128 stands for zero in the data rows.
Here are some rows, each followed by its group. Rows of different groups can look alike.
[149, 105, 104, 110, 141, 159, 134, 104, 153, 78, 131, 171, 96, 174, 128, 121, 157, 104, 120, 126, 122, 177, 169, 106, 138, 171, 121, 129, 175, 143, 134, 128, 169, 79, 127, 133, 135, 127, 134, 127, 144, 146, 82, 162, 172, 173, 175, 108] glue
[85, 146, 141, 171, 187, 138, 177, 89, 118, 134, 69, 146, 112, 154, 147, 155, 116, 103, 146, 126, 107, 143, 91, 162, 172, 132, 151, 84, 174, 121, 163, 114, 146, 97, 139, 149, 100, 167, 108, 82, 106, 199, 180, 184, 173, 94, 99, 113] silk
[111, 129, 131, 129, 159, 143, 149, 78, 125, 105, 137, 155, 92, 189, 146, 140, 144, 103, 122, 135, 120, 183, 137, 131, 157, 133, 130, 109, 172, 115, 169, 153, 155, 85, 107, 145, 117, 153, 107, 109, 130, 163, 119, 161, 175, 128, 128, 92] glue
[133, 125, 132, 134, 130, 134, 118, 128, 116, 132, 128, 127, 119, 127, 111, 116, 127, 104, 147, 132, 186, 140, 90, 100, 134, 136, 121, 128, 145, 140, 139, 93, 117, 117, 154, 135, 134, 138, 125, 121, 133, 159, 113, 108, 125, 146, 146, 116] jam
[130, 129, 129, 175, 144, 139, 119, 127, 117, 173, 144, 120, 136, 105, 156, 96, 105, 110, 152, 151, 152, 89, 55, 86, 117, 169, 101, 118, 133, 131, 147, 94, 72, 149, 164, 139, 115, 155, 160, 99, 118, 144, 147, 111, 92, 93, 132, 167] jam
[151, 88, 78, 81, 106, 128, 93, 140, 134, 122, 148, 131, 83, 153, 102, 150, 145, 114, 136, 115, 111, 142, 164, 134, 131, 116, 154, 169, 143, 167, 110, 126, 153, 131, 129, 122, 166, 100, 155, 166, 143, 78, 117, 137, 137, 161, 157, 118] gate
[91, 157, 175, 181, 88, 143, 80, 138, 118, 115, 116, 164, 168, 86, 119, 94, 131, 161, 119, 217, 160, 94, 97, 105, 125, 95, 133, 151, 78, 127, 166, 196, 73, 179, 122, 134, 150, 184, 92, 127, 99, 138, 90, 85, 77, 105, 106, 128] lamp
[143, 108, 95, 133, 98, 158, 71, 148, 151, 111, 170, 125, 86, 119, 106, 97, 119, 102, 156, 114, 174, 110, 91, 74, 106, 129, 129, 164, 130, 188, 128, 95, 121, 162, 164, 129, 163, 119, 187, 134, 135, 113, 84, 133, 126, 121, 174, 164] silk
[142, 103, 94, 119, 128, 131, 99, 154, 142, 152, 144, 117, 85, 151, 108, 117, 129, 100, 125, 102, 150, 95, 143, 134, 135, 170, 125, 145, 145, 159, 116, 105, 150, 110, 125, 145, 142, 102, 175, 127, 140, 88, 129, 138, 132, 130, 146, 130] lamp
[155, 129, 100, 72, 109, 121, 94, 136, 128, 147, 171, 92, 91, 125, 100, 124, 91, 107, 164, 90, 142, 136, 96, 83, 116, 142, 103, 177, 106, 169, 92, 52, 147, 122, 168, 132, 146, 63, 193, 124, 151, 114, 114, 148, 138, 137, 146, 144] silk
[163, 140, 125, 118, 120, 113, 127, 101, 111, 110, 170, 115, 136, 88, 152, 115, 142, 137, 141, 111, 124, 169, 0, 84, 106, 120, 126, 146, 113, 112, 115, 137, 111, 116, 153, 129, 116, 117, 101, 126, 142, 136, 89, 92, 109, 127, 123, 133] mint
[117, 134, 153, 168, 212, 113, 214, 93, 125, 129, 76, 154, 141, 179, 181, 180, 106, 111, 155, 126, 102, 177, 131, 158, 159, 165, 122, 46, 187, 77, 153, 98, 139, 62, 109, 141, 121, 166, 74, 78, 133, 209, 192, 168, 187, 92, 98, 99] silk
[189, 116, 70, 113, 109, 147, 91, 137, 132, 135, 177, 109, 73, 135, 118, 94, 117, 94, 134, 88, 153, 132, 90, 71, 128, 171, 110, 164, 148, 174, 114, 59, 139, 122, 165, 134, 160, 74, 201, 98, 140, 107, 100, 138, 132, 139, 154, 157] silk
[136, 119, 93, 118, 133, 145, 92, 138, 138, 132, 122, 130, 82, 140, 103, 121, 154, 106, 118, 113, 134, 129, 133, 117, 127, 140, 148, 142, 135, 161, 129, 99, 137, 104, 133, 137, 166, 144, 181, 112, 132, 98, 123, 140, 142, 148, 152, 139] gate
[78, 119, 156, 161, 107, 137, 78, 156, 111, 113, 117, 143, 159, 93, 143, 88, 133, 164, 100, 188, 168, 72, 108, 125, 119, 96, 139, 162, 98, 151, 184, 185, 87, 196, 141, 132, 159, 170, 95, 142, 110, 128, 120, 105, 72, 117, 126, 155] lamp
[150, 185, 150, 126, 82, 98, 132, 81, 101, 163, 119, 100, 173, 63, 171, 156, 86, 146, 155, 101, 114, 150, 114, 124, 114, 95, 126, 128, 73, 73, 91, 129, 110, 149, 145, 123, 76, 87, 127, 129, 131, 117, 146, 100, 97, 104, 80, 163] cork
[141, 102, 101, 105, 115, 167, 104, 122, 134, 112, 158, 130, 80, 171, 80, 107, 151, 86, 112, 123, 132, 154, 148, 100, 136, 141, 91, 153, 165, 175, 121, 108, 161, 97, 126, 136, 144, 100, 145, 129, 147, 131, 82, 147, 172, 185, 194, 126] glue
[148, 179, 163, 155, 84, 71, 128, 95, 79, 139, 185, 137, 185, 48, 198, 127, 132, 154, 152, 148, 136, 196, 114, 69, 111, 99, 117, 104, 93, 65, 118, 170, 182, 151, 146, 157, 139, 161, 50, 138, 106, 159, 75, 66, 105, 137, 96, 186] mint
[106, 141, 145, 182, 136, 138, 88, 136, 124, 132, 142, 140, 134, 106, 120, 82, 108, 131, 129, 168, 155, 93, 77, 94, 134, 136, 118, 143, 131, 134, 175, 128, 74, 144, 184, 141, 131, 139, 150, 95, 111, 127, 106, 114, 102, 78, 121, 139] jam
[125, 116, 135, 106, 103, 155, 96, 161, 143, 169, 129, 125, 122, 130, 81, 118, 110, 137, 104, 144, 157, 76, 121, 162, 119, 109, 133, 168, 100, 164, 144, 135, 100, 155, 141, 123, 148, 102, 151, 135, 118, 129, 128, 137, 95, 114, 129, 139] gate
[84, 109, 168, 149, 100, 147, 111, 157, 140, 165, 125, 128, 159, 90, 86, 122, 115, 135, 119, 123, 163, 76, 104, 152, 135, 121, 116, 148, 89, 133, 152, 159, 85, 182, 137, 126, 124, 141, 142, 128, 112, 121, 153, 123, 90, 104, 102, 144] gate
[121, 120, 112, 97, 120, 114, 124, 115, 147, 149, 105, 130, 99, 137, 103, 160, 149, 117, 126, 109, 114, 102, 153, 168, 119, 123, 158, 151, 136, 151, 108, 122, 159, 119, 112, 120, 125, 103, 189, 110, 132, 113, 122, 162, 139, 139, 123, 134] lamp
[118, 141, 149, 166, 192, 127, 171, 96, 120, 153, 83, 131, 127, 166, 131, 174, 128, 129, 141, 119, 104, 135, 86, 189, 151, 135, 151, 72, 172, 107, 145, 93, 141, 91, 111, 136, 112, 158, 116, 76, 112, 189, 192, 176, 169, 79, 79, 109] silk
[141, 121, 100, 68, 82, 108, 123, 135, 132, 137, 136, 101, 93, 112, 114, 151, 120, 128, 127, 99, 96, 121, 155, 157, 101, 111, 161, 160, 98, 141, 97, 139, 153, 160, 129, 116, 125, 75, 117, 152, 155, 62, 138, 131, 131, 182, 140, 129] jam
[119, 160, 147, 108, 154, 132, 121, 87, 106, 144, 89, 142, 115, 135, 109, 180, 156, 138, 128, 138, 84, 124, 129, 178, 127, 156, 173, 130, 121, 125, 133, 140, 148, 115, 108, 121, 103, 123, 127, 125, 123, 123, 140, 178, 147, 108, 87, 139] glue
[88, 139, 153, 139, 108, 148, 111, 185, 148, 135, 133, 123, 160, 117, 114, 98, 76, 164, 99, 161, 197, 78, 126, 140, 134, 131, 119, 139, 85, 136, 159, 139, 71, 164, 106, 129, 130, 119, 133, 147, 132, 139, 132, 100, 77, 121, 129, 125] gate
[147, 162, 140, 115, 108, 118, 126, 108, 113, 201, 149, 96, 150, 83, 136, 160, 80, 138, 152, 110, 133, 124, 99, 119, 117, 133, 115, 133, 95, 103, 95, 100, 133, 136, 161, 125, 108, 91, 149, 126, 131, 126, 148, 119, 113, 81, 93, 173] cork
[144, 114, 116, 105, 112, 144, 126, 132, 150, 88, 129, 141, 93, 161, 142, 109, 129, 125, 119, 113, 120, 163, 174, 137, 140, 117, 111, 137, 136, 146, 107, 136, 148, 104, 118, 128, 140, 125, 121, 152, 104, 124, 94, 140, 144, 171, 151, 113] glue
[124, 129, 155, 151, 157, 117, 194, 93, 104, 143, 77, 116, 151, 136, 141, 166, 104, 145, 156, 127, 96, 126, 94, 180, 140, 144, 135, 73, 146, 90, 141, 109, 131, 110, 118, 138, 72, 147, 95, 106, 128, 200, 199, 156, 155, 98, 96, 133] silk
[92, 172, 158, 143, 162, 116, 188, 87, 109, 146, 102, 111, 132, 110, 108, 163, 100, 131, 165, 128, 71, 131, 94, 163, 154, 150, 151, 82, 148, 92, 149, 83, 122, 138, 107, 123, 104, 150, 114, 90, 136, 211, 207, 174, 155, 108, 96, 117] silk
[137, 142, 131, 78, 93, 99, 133, 145, 112, 133, 128, 82, 139, 107, 135, 164, 142, 161, 130, 100, 74, 133, 155, 157, 98, 83, 173, 145, 111, 121, 101, 158, 154, 157, 103, 128, 107, 110, 93, 178, 136, 115, 148, 130, 117, 167, 105, 130] jam
[103, 159, 158, 148, 103, 112, 123, 111, 89, 140, 130, 132, 183, 71, 149, 131, 148, 156, 133, 169, 129, 126, 115, 127, 109, 96, 142, 106, 82, 93, 135, 180, 124, 152, 141, 134, 115, 162, 82, 139, 112, 139, 132, 96, 103, 119, 123, 132] mint
[122, 149, 156, 183, 160, 123, 154, 136, 117, 141, 124, 128, 133, 128, 126, 130, 90, 141, 164, 152, 134, 121, 59, 114, 143, 156, 109, 99, 145, 118, 164, 95, 108, 136, 146, 148, 95, 162, 137, 82, 114, 170, 160, 149, 136, 90, 110, 142] jam
[162, 176, 142, 161, 97, 66, 139, 79, 52, 96, 149, 122, 189, 51, 191, 125, 121, 168, 154, 161, 109, 192, 107, 90, 113, 93, 120, 106, 79, 54, 114, 172, 112, 151, 149, 136, 80, 169, 57, 160, 103, 164, 99, 66, 101, 126, 101, 145] mint
[90, 151, 143, 161, 194, 138, 181, 82, 155, 113, 77, 150, 128, 170, 123, 173, 117, 122, 153, 146, 102, 140, 93, 159, 160, 158, 147, 95, 170, 106, 169, 109, 132, 103, 79, 138, 98, 157, 124, 83, 115, 179, 187, 183, 173, 83, 90, 124] silk
[137, 138, 128, 91, 98, 104, 120, 125, 124, 168, 140, 106, 134, 108, 152, 166, 98, 110, 133, 109, 107, 126, 124, 133, 110, 115, 135, 142, 111, 115, 86, 91, 136, 124, 141, 112, 130, 77, 154, 137, 141, 129, 140, 129, 106, 91, 98, 169] cork
[134, 138, 115, 106, 144, 122, 124, 105, 133, 128, 116, 141, 93, 133, 106, 167, 139, 107, 156, 114, 88, 144, 131, 142, 114, 119, 161, 147, 140, 143, 108, 119, 170, 119, 109, 129, 133, 123, 108, 129, 117, 123, 120, 166, 156, 116, 108, 142] glue
[153, 121, 108, 81, 82, 104, 140, 181, 96, 123, 160, 79, 154, 95, 127, 94, 115, 148, 121, 110, 122, 140, 142, 131, 95, 132, 112, 146, 91, 126, 93, 154, 111, 173, 145, 118, 122, 98, 107, 161, 164, 108, 140, 77, 87, 175, 160, 122] jam
[131, 106, 127, 145, 168, 105, 211, 115, 140, 111, 91, 125, 126, 194, 163, 146, 108, 111, 122, 92, 104, 179, 182, 164, 156, 148, 121, 56, 178, 78, 138, 111, 156, 60, 81, 113, 88, 150, 88, 122, 122, 120, 161, 144, 187, 152, 138, 130] mint
[134, 76, 93, 72, 119, 140, 111, 140, 151, 145, 139, 118, 71, 163, 86, 139, 139, 98, 110, 100, 121, 102, 161, 148, 131, 129, 142, 157, 146, 168, 117, 87, 179, 118, 112, 122, 151, 73, 166, 149, 146, 76, 130, 154, 148, 167, 156, 135] lamp
[127, 110, 123, 150, 131, 134, 150, 138, 130, 90, 119, 137, 129, 153, 136, 99, 142, 126, 106, 131, 116, 153, 176, 120, 132, 116, 72, 82, 152, 104, 110, 137, 143, 89, 94, 127, 123, 152, 105, 135, 126, 118, 110, 115, 158, 151, 144, 87] mint
[143, 114, 92, 118, 178, 134, 113, 132, 131, 118, 130, 112, 106, 136, 105, 127, 161, 108, 139, 100, 132, 103, 122, 131, 129, 142, 135, 144, 147, 154, 106, 97, 142, 130, 123, 115, 147, 103, 162, 118, 141, 89, 132, 140, 145, 120, 142, 138] lamp
[149, 102, 76, 86, 115, 156, 107, 107, 140, 109, 177, 111, 61, 166, 116, 97, 118, 93, 128, 90, 146, 119, 130, 82, 125, 137, 112, 159, 168, 191, 121, 83, 156, 102, 159, 133, 161, 57, 181, 136, 157, 103, 103, 139, 158, 159, 187, 137] silk
[148, 162, 151, 125, 115, 96, 133, 91, 112, 109, 133, 135, 153, 97, 154, 111, 149, 161, 133, 142, 116, 186, 128, 93, 126, 109, 126, 109, 122, 96, 115, 165, 116, 128, 126, 135, 107, 159, 84, 138, 119, 154, 81, 102, 128, 137, 118, 127] mint
[81, 142, 139, 112, 117, 150, 106, 148, 151, 119, 101, 141, 127, 124, 81, 121, 98, 149, 112, 148, 135, 75, 138, 165, 132, 107, 152, 162, 86, 156, 149, 165, 106, 164, 119, 127, 151, 120, 153, 138, 132, 119, 149, 139, 98, 116, 112, 122] gate
[153, 106, 102, 112, 117, 137, 114, 150, 142, 123, 152, 105, 110, 145, 116, 102, 141, 120, 116, 103, 124, 121, 130, 118, 131, 174, 111, 143, 144, 165, 106, 98, 135, 127, 131, 108, 166, 84, 138, 153, 153, 60, 123, 119, 151, 135, 171, 128] lamp
[116, 125, 120, 104, 103, 140, 88, 150, 145, 147, 128, 129, 126, 131, 85, 117, 127, 140, 113, 141, 148, 85, 120, 140, 124, 93, 137, 174, 97, 165, 147, 122, 104, 157, 137, 120, 149, 112, 162, 130, 139, 118, 147, 149, 95, 115, 131, 133] gate
[89, 109, 138, 134, 126, 141, 154, 160, 143, 129, 104, 137, 143, 133, 125, 134, 113, 143, 104, 151, 134, 103, 156, 161, 124, 117, 134, 119, 104, 120, 138, 146, 97, 165, 106, 121, 129, 129, 118, 149, 135, 108, 151, 128, 105, 121, 112, 96] gate
[161, 50, 70, 79, 112, 143, 97, 129, 152, 132, 178, 114, 57, 155, 81, 113, 138, 97, 123, 67, 133, 105, 132, 92, 124, 154, 128, 183, 166, 194, 108, 59, 157, 104, 164, 134, 126, 54, 210, 131, 157, 68, 96, 159, 158, 140, 179, 191] silk
[100, 92, 125, 106, 113, 175, 103, 166, 132, 155, 135, 125, 123, 130, 95, 106, 109, 129, 112, 126, 156, 76, 146, 150, 131, 122, 133, 164, 108, 155, 157, 126, 108, 172, 138, 126, 177, 116, 154, 136, 140, 102, 139, 127, 102, 86, 126, 135] gate
[160, 139, 154, 78, 105, 98, 125, 145, 127, 183, 135, 98, 136, 99, 123, 185, 99, 146, 154, 42, 124, 120, 124, 142, 93, 118, 146, 170, 83, 110, 78, 93, 139, 127, 126, 119, 110, 65, 168, 132, 156, 108, 151, 138, 112, 100, 92, 165] cork
[141, 110, 95, 113, 130, 138, 115, 166, 142, 150, 139, 115, 92, 150, 102, 123, 134, 113, 124, 61, 133, 108, 121, 116, 132, 135, 138, 139, 156, 154, 106, 90, 115, 127, 132, 122, 149, 105, 179, 126, 137, 74, 122, 131, 124, 118, 141, 144] lamp
[121, 179, 145, 113, 101, 110, 121, 135, 131, 229, 137, 112, 169, 83, 141, 143, 74, 141, 152, 114, 125, 109, 110, 160, 110, 131, 123, 149, 53, 97, 112, 118, 102, 113, 117, 126, 106, 89, 131, 133, 143, 124, 163, 118, 85, 89, 80, 156] cork
[131, 98, 126, 154, 163, 130, 144, 137, 135, 98, 108, 137, 129, 154, 164, 149, 141, 124, 111, 123, 126, 160, 178, 135, 142, 123, 121, 86, 161, 103, 136, 142, 133, 96, 97, 118, 169, 168, 94, 145, 131, 114, 116, 119, 158, 139, 137, 85] mint
[138, 111, 92, 78, 124, 136, 123, 143, 144, 146, 136, 107, 78, 158, 101, 156, 165, 94, 115, 71, 142, 97, 146, 159, 131, 135, 190, 167, 144, 168, 102, 78, 173, 113, 113, 122, 153, 66, 190, 143, 165, 101, 148, 163, 153, 155, 152, 126] lamp
[162, 90, 117, 143, 116, 144, 109, 187, 139, 112, 170, 109, 122, 137, 137, 76, 145, 109, 100, 113, 175, 130, 141, 82, 122, 159, 58, 125, 152, 140, 122, 102, 107, 121, 140, 127, 139, 121, 132, 142, 145, 95, 109, 76, 123, 149, 180, 225] cork
[128, 135, 109, 125, 122, 101, 125, 145, 119, 134, 142, 111, 142, 122, 109, 112, 107, 133, 147, 118, 137, 126, 100, 115, 127, 144, 105, 132, 123, 129, 111, 108, 114, 150, 157, 127, 127, 120, 149, 107, 130, 135, 136, 115, 125, 122, 130, 145] jam
[101, 113, 142, 168, 141, 148, 109, 150, 137, 111, 107, 168, 135, 105, 115, 97, 140, 148, 105, 177, 116, 90, 124, 124, 124, 115, 114, 121, 121, 145, 188, 171, 110, 144, 139, 113, 155, 183, 114, 127, 87, 108, 100, 102, 94, 105, 139, 132] lamp
[177, 77, 104, 112, 103, 103, 174, 137, 122, 95, 128, 107, 110, 148, 197, 158, 136, 121, 113, 83, 142, 183, 207, 157, 127, 144, 128, 76, 164, 106, 76, 119, 181, 95, 102, 107, 109, 109, 83, 164, 146, 95, 145, 113, 168, 181, 151, 72] mint
Which 4 groups are nearest to each row below, nearest first, going by the distance to the group's nearest row?
[151, 145, 151, 159, 96, 96, 141, 142, 109, 113, 157, 125, 182, 86, 190, 102, 124, 148, 138, 137, 115, 168, 120, 70, 116, 125, 99, 99, 95, 80, 105, 144, 93, 147, 154, 130, 99, 160, 82, 128, 102, 143, 88, 62, 97, 124, 127, 124] ~ mint jam cork lamp
[161, 104, 103, 135, 97, 151, 113, 178, 138, 128, 191, 74, 129, 132, 134, 68, 133, 116, 103, 105, 172, 119, 102, 67, 128, 177, 65, 135, 146, 155, 114, 72, 103, 103, 145, 131, 159, 107, 121, 139, 166, 103, 121, 88, 120, 172, 201, 132] ~ cork lamp silk jam
[166, 122, 111, 76, 90, 108, 137, 141, 129, 99, 136, 99, 126, 126, 125, 151, 137, 148, 123, 101, 98, 154, 171, 135, 113, 109, 151, 160, 104, 141, 87, 152, 141, 139, 131, 121, 127, 98, 114, 167, 162, 127, 114, 123, 134, 134, 122, 125] ~ jam gate glue cork
Which 5 groups are nearest to each row below, nearest first, going by the average distance to the group's rows?
[146, 162, 151, 104, 88, 97, 140, 137, 109, 180, 149, 85, 180, 99, 172, 121, 87, 132, 144, 105, 133, 128, 104, 120, 120, 143, 76, 130, 105, 83, 87, 102, 99, 141, 160, 125, 107, 86, 141, 123, 151, 84, 133, 108, 83, 126, 105, 151] ~ cork jam gate mint lamp
[145, 104, 92, 92, 97, 168, 91, 145, 148, 128, 156, 108, 104, 137, 111, 118, 123, 107, 120, 105, 137, 115, 96, 110, 126, 141, 108, 182, 134, 191, 110, 70, 127, 140, 154, 131, 140, 74, 186, 115, 161, 115, 104, 148, 128, 128, 162, 173] ~ lamp gate jam glue cork
[131, 131, 150, 84, 89, 103, 129, 168, 143, 136, 132, 98, 140, 105, 107, 126, 110, 152, 125, 127, 103, 105, 147, 187, 108, 93, 142, 146, 66, 126, 104, 161, 113, 180, 124, 118, 141, 95, 108, 170, 150, 113, 165, 103, 111, 152, 123, 106] ~ gate jam cork lamp glue
[177, 91, 36, 75, 106, 153, 76, 137, 144, 121, 200, 102, 48, 155, 85, 86, 133, 89, 134, 73, 144, 121, 102, 71, 118, 170, 97, 191, 177, 202, 94, 52, 156, 126, 167, 132, 152, 42, 223, 119, 156, 107, 101, 148, 160, 181, 195, 171] ~ lamp glue silk gate jam
[130, 172, 153, 131, 128, 69, 146, 70, 89, 158, 110, 139, 166, 89, 143, 158, 162, 151, 143, 150, 99, 172, 116, 114, 114, 83, 149, 117, 86, 77, 129, 181, 137, 133, 126, 126, 89, 164, 60, 131, 101, 119, 108, 102, 119, 122, 91, 139] ~ mint cork jam glue gate
[151, 116, 124, 137, 109, 100, 132, 165, 111, 150, 148, 96, 138, 105, 127, 112, 116, 119, 144, 104, 129, 118, 97, 117, 120, 136, 122, 136, 127, 131, 140, 110, 96, 155, 153, 138, 135, 109, 132, 126, 126, 106, 131, 110, 118, 128, 134, 127] ~ jam gate cork lamp glue
[109, 130, 88, 133, 145, 152, 132, 116, 134, 100, 139, 164, 109, 172, 114, 123, 138, 109, 130, 124, 148, 161, 118, 92, 133, 152, 116, 125, 180, 144, 145, 112, 157, 113, 156, 136, 145, 135, 134, 126, 136, 152, 104, 131, 158, 145, 152, 115] ~ glue lamp jam gate silk
[143, 128, 79, 59, 77, 113, 110, 145, 118, 118, 142, 96, 117, 113, 119, 146, 149, 148, 117, 110, 80, 135, 162, 151, 108, 85, 149, 158, 73, 143, 85, 144, 159, 156, 130, 116, 130, 82, 132, 167, 141, 95, 129, 126, 138, 188, 140, 124] ~ gate jam lamp glue cork
[114, 147, 170, 128, 114, 136, 116, 119, 121, 176, 113, 110, 179, 102, 120, 131, 95, 145, 122, 130, 147, 78, 116, 171, 108, 102, 118, 147, 80, 125, 127, 149, 83, 166, 120, 119, 129, 113, 126, 142, 123, 131, 166, 119, 87, 87, 89, 156] ~ gate cork jam lamp mint
[109, 126, 146, 151, 137, 158, 115, 191, 149, 156, 132, 123, 156, 116, 122, 103, 99, 155, 107, 150, 170, 43, 131, 157, 123, 135, 102, 140, 86, 143, 159, 151, 70, 166, 124, 122, 140, 129, 108, 137, 142, 112, 149, 107, 81, 112, 133, 90] ~ gate jam lamp cork glue
Which 4 groups are nearest to each row below, nearest first, going by the average distance to the group's rows?
[163, 97, 134, 172, 86, 121, 131, 143, 123, 117, 199, 104, 182, 96, 167, 75, 119, 124, 126, 118, 172, 147, 127, 75, 126, 131, 69, 105, 118, 106, 106, 119, 77, 126, 141, 127, 125, 130, 95, 117, 119, 124, 94, 64, 104, 165, 154, 124] ~ jam mint cork gate
Which 3 other groups have their centres nearest to the centre of group gate, nearest first?
lamp jam cork
Group mint spreads out most along one direction. Which 3 other groups' directions of most spread are closest to that one, closest first?
lamp gate cork
Which 5 groups are nearest to each row below, nearest first, going by the distance to the centre of the group?
[179, 111, 92, 117, 134, 115, 179, 159, 132, 112, 123, 123, 108, 181, 169, 158, 168, 115, 111, 81, 105, 164, 204, 132, 129, 135, 116, 82, 169, 116, 87, 101, 175, 58, 91, 110, 105, 112, 119, 139, 154, 92, 148, 151, 192, 179, 159, 81] ~ glue mint silk lamp jam
[172, 123, 74, 65, 68, 111, 110, 151, 125, 99, 164, 72, 108, 116, 124, 122, 136, 135, 125, 67, 105, 126, 138, 128, 95, 123, 147, 169, 98, 184, 62, 109, 155, 159, 147, 125, 139, 62, 134, 155, 152, 90, 134, 114, 118, 160, 165, 126] ~ lamp jam cork gate glue
Which 5 groups are nearest to each row below, nearest first, going by the distance to the group's nearest row?
[144, 104, 95, 102, 126, 152, 125, 131, 154, 97, 140, 155, 81, 177, 116, 125, 144, 104, 109, 108, 129, 163, 171, 119, 134, 138, 118, 137, 155, 148, 120, 114, 170, 83, 124, 120, 154, 110, 135, 140, 143, 144, 99, 162, 160, 155, 162, 108] ~ glue gate lamp silk mint
Which 3 other groups have their centres nearest to the centre of group jam, nearest first?
lamp gate cork
Group glue spreads out most along one direction. Which 3 other groups' directions of most spread are closest to that one, closest first?
cork silk gate
Group jam spreads out most along one direction. Which 3 other groups' directions of most spread are closest to that one, closest first?
lamp gate silk
Group cork spreads out most along one direction. Which 3 other groups' directions of most spread are closest to that one, closest first?
glue silk mint
Group lamp spreads out most along one direction. Which 3 other groups' directions of most spread are closest to that one, closest first?
gate mint jam
Which 4 groups are nearest to each row below, nearest first, going by the distance to the centre of the group?
[97, 165, 184, 169, 86, 107, 119, 106, 98, 99, 134, 164, 176, 74, 139, 126, 140, 167, 136, 172, 128, 139, 96, 109, 107, 84, 141, 131, 80, 107, 152, 186, 64, 160, 137, 131, 93, 179, 91, 126, 89, 168, 81, 81, 96, 113, 96, 138] ~ mint jam gate cork
[103, 165, 167, 147, 185, 109, 182, 70, 123, 149, 30, 159, 140, 133, 164, 196, 132, 130, 158, 146, 85, 139, 105, 173, 129, 103, 180, 98, 141, 100, 144, 159, 166, 121, 96, 130, 94, 175, 99, 105, 81, 173, 170, 168, 152, 79, 69, 100] ~ silk mint glue jam
[79, 175, 168, 151, 180, 104, 168, 59, 97, 152, 53, 163, 142, 126, 147, 187, 153, 141, 165, 154, 81, 136, 103, 170, 142, 109, 190, 94, 128, 97, 139, 144, 142, 122, 103, 124, 89, 162, 88, 96, 102, 183, 160, 181, 156, 90, 63, 112] ~ silk mint glue jam
